128 stands for zero in the data rows.
Here are some points:
[139, 133, 169, 118, 108, 141, 120, 121, 117, 134, 113, 117, 99, 95, 116, 148]
[151, 126, 103, 151, 153, 140, 124, 163, 152, 167, 147, 115, 115, 95, 130, 139]
[158, 115, 119, 124, 146, 109, 94, 117, 164, 155, 133, 86, 138, 115, 116, 144]
[141, 160, 131, 105, 138, 151, 129, 141, 114, 123, 111, 152, 124, 121, 108, 123]
[129, 115, 90, 170, 155, 124, 147, 130, 127, 153, 115, 93, 184, 131, 151, 141]
[132, 112, 137, 153, 142, 118, 147, 146, 162, 165, 129, 117, 119, 156, 115, 90]
[131, 121, 150, 126, 131, 128, 118, 132, 142, 126, 110, 124, 81, 123, 82, 120]
[128, 142, 145, 102, 105, 177, 110, 143, 126, 106, 129, 152, 97, 132, 117, 109]
[124, 120, 125, 159, 147, 134, 99, 118, 171, 143, 155, 153, 162, 146, 137, 133]
[150, 120, 54, 178, 132, 148, 144, 130, 104, 142, 121, 113, 221, 121, 185, 155]
[88, 151, 120, 148, 159, 123, 164, 122, 151, 139, 119, 131, 158, 149, 143, 128]
[119, 124, 96, 165, 165, 156, 137, 100, 159, 148, 119, 110, 183, 129, 177, 155]
[141, 123, 158, 104, 147, 131, 157, 157, 150, 173, 115, 144, 107, 139, 114, 155]
[87, 142, 73, 123, 136, 119, 161, 142, 156, 105, 120, 120, 127, 96, 155, 124]
[120, 124, 100, 83, 141, 105, 157, 119, 118, 100, 153, 136, 113, 97, 65, 134]
[155, 98, 96, 122, 143, 138, 154, 104, 123, 149, 143, 136, 109, 143, 144, 106]
[153, 123, 148, 112, 63, 130, 103, 170, 104, 133, 108, 130, 99, 165, 87, 135]
[155, 156, 132, 156, 128, 128, 130, 137, 133, 132, 157, 129, 156, 112, 158, 156]
[132, 131, 102, 180, 175, 133, 134, 98, 120, 157, 118, 106, 179, 149, 187, 120]
[111, 127, 139, 112, 120, 79, 101, 125, 158, 113, 108, 130, 88, 114, 120, 137]
[128, 138, 99, 150, 147, 92, 147, 118, 109, 149, 133, 118, 166, 54, 161, 118]
[110, 181, 46, 202, 139, 90, 194, 93, 132, 181, 106, 99, 224, 140, 187, 147]
[108, 140, 98, 87, 107, 115, 125, 95, 107, 73, 132, 128, 128, 111, 123, 101]
[151, 108, 207, 62, 108, 134, 93, 196, 136, 89, 174, 163, 84, 126, 95, 125]
[117, 157, 127, 127, 104, 118, 161, 117, 83, 94, 109, 102, 95, 116, 87, 134]
[92, 138, 126, 112, 148, 141, 173, 107, 118, 136, 122, 127, 91, 155, 101, 118]
[130, 162, 189, 104, 120, 158, 90, 166, 172, 104, 134, 155, 97, 176, 89, 101]
[112, 110, 120, 183, 154, 166, 140, 102, 87, 111, 133, 176, 121, 104, 136, 156]
[164, 129, 76, 152, 122, 140, 149, 90, 124, 100, 152, 135, 103, 116, 117, 144]
[169, 77, 151, 88, 138, 142, 117, 117, 124, 132, 166, 132, 89, 161, 139, 112]
[158, 140, 143, 88, 89, 149, 86, 147, 108, 95, 161, 146, 84, 128, 55, 121]
[107, 140, 103, 134, 148, 114, 139, 105, 128, 128, 104, 155, 171, 102, 174, 109]
22 more points follow, each with its number after it:
[104, 157, 93, 155, 133, 92, 156, 84, 148, 167, 136, 122, 192, 74, 173, 120] 0
[140, 128, 134, 162, 160, 139, 134, 132, 148, 159, 103, 151, 153, 137, 160, 146] 1
[86, 112, 103, 113, 123, 99, 114, 120, 117, 164, 127, 116, 108, 142, 85, 111] 2
[120, 122, 125, 142, 148, 127, 132, 149, 106, 144, 145, 119, 139, 138, 141, 155] 3
[151, 123, 149, 77, 93, 136, 106, 162, 165, 116, 139, 148, 68, 128, 83, 114] 4
[96, 143, 114, 136, 155, 72, 118, 118, 123, 173, 129, 89, 118, 102, 140, 168] 5
[113, 129, 89, 139, 78, 154, 142, 93, 96, 71, 132, 149, 69, 96, 112, 95] 6
[123, 97, 130, 128, 136, 128, 83, 158, 165, 158, 144, 122, 118, 122, 120, 118] 7
[122, 142, 91, 75, 120, 119, 163, 161, 133, 127, 117, 120, 112, 108, 117, 111] 8
[115, 95, 111, 136, 131, 125, 114, 163, 147, 147, 112, 166, 115, 105, 158, 159] 9
[149, 100, 112, 143, 88, 157, 130, 111, 92, 61, 137, 139, 102, 94, 128, 111] 10
[155, 115, 150, 150, 135, 107, 130, 107, 121, 111, 116, 100, 140, 123, 153, 136] 11
[151, 131, 149, 127, 120, 132, 111, 119, 102, 100, 147, 124, 129, 141, 133, 123] 12
[142, 118, 90, 138, 140, 137, 122, 138, 182, 186, 95, 127, 176, 143, 138, 112] 13
[125, 105, 67, 143, 178, 123, 168, 121, 119, 176, 139, 98, 150, 97, 138, 147] 14
[142, 123, 181, 115, 79, 172, 108, 124, 141, 164, 166, 160, 94, 126, 120, 92] 15
[103, 100, 134, 105, 154, 135, 111, 140, 184, 118, 128, 143, 127, 162, 100, 142] 16
[112, 156, 160, 129, 129, 117, 101, 148, 193, 147, 127, 139, 109, 134, 111, 109] 17
[95, 122, 86, 166, 164, 89, 160, 90, 126, 155, 106, 68, 180, 96, 174, 109] 18
[155, 142, 109, 164, 149, 118, 187, 109, 101, 152, 109, 106, 181, 151, 196, 142] 19
[105, 142, 152, 155, 122, 162, 116, 135, 118, 146, 133, 142, 131, 145, 128, 138] 20
[124, 91, 119, 119, 125, 129, 118, 122, 117, 125, 137, 124, 122, 95, 139, 140] 21
Which of these numbered points is nearest to each point below, looking only along the 3 directions in which the first points spread most? Its number follows each.
[133, 128, 163, 94, 116, 136, 102, 157, 144, 93, 117, 158, 45, 134, 83, 78] > 4
[113, 97, 119, 87, 136, 123, 131, 110, 101, 94, 130, 140, 138, 107, 145, 109] > 21
[114, 146, 203, 84, 112, 157, 93, 157, 159, 117, 155, 121, 69, 148, 70, 112] > 4
[110, 133, 135, 128, 96, 139, 125, 112, 125, 138, 101, 121, 169, 99, 117, 148] > 11
[121, 103, 150, 83, 96, 142, 103, 124, 112, 83, 146, 141, 55, 148, 97, 131] > 4
[148, 113, 181, 137, 108, 125, 116, 96, 84, 103, 162, 158, 103, 93, 115, 174] > 10
[146, 106, 114, 118, 113, 127, 169, 116, 115, 66, 107, 134, 116, 170, 110, 100] > 8
[123, 113, 89, 137, 122, 115, 181, 144, 116, 126, 138, 120, 196, 128, 140, 131] > 14
[130, 115, 154, 126, 116, 167, 121, 100, 107, 148, 139, 136, 147, 146, 142, 133] > 9
[116, 152, 84, 132, 178, 120, 164, 135, 140, 143, 131, 100, 145, 157, 108, 103] > 5
[150, 101, 195, 82, 129, 121, 56, 147, 163, 134, 151, 106, 52, 162, 57, 131] > 4
[117, 146, 121, 81, 141, 102, 129, 112, 87, 95, 123, 114, 139, 147, 136, 147] > 8
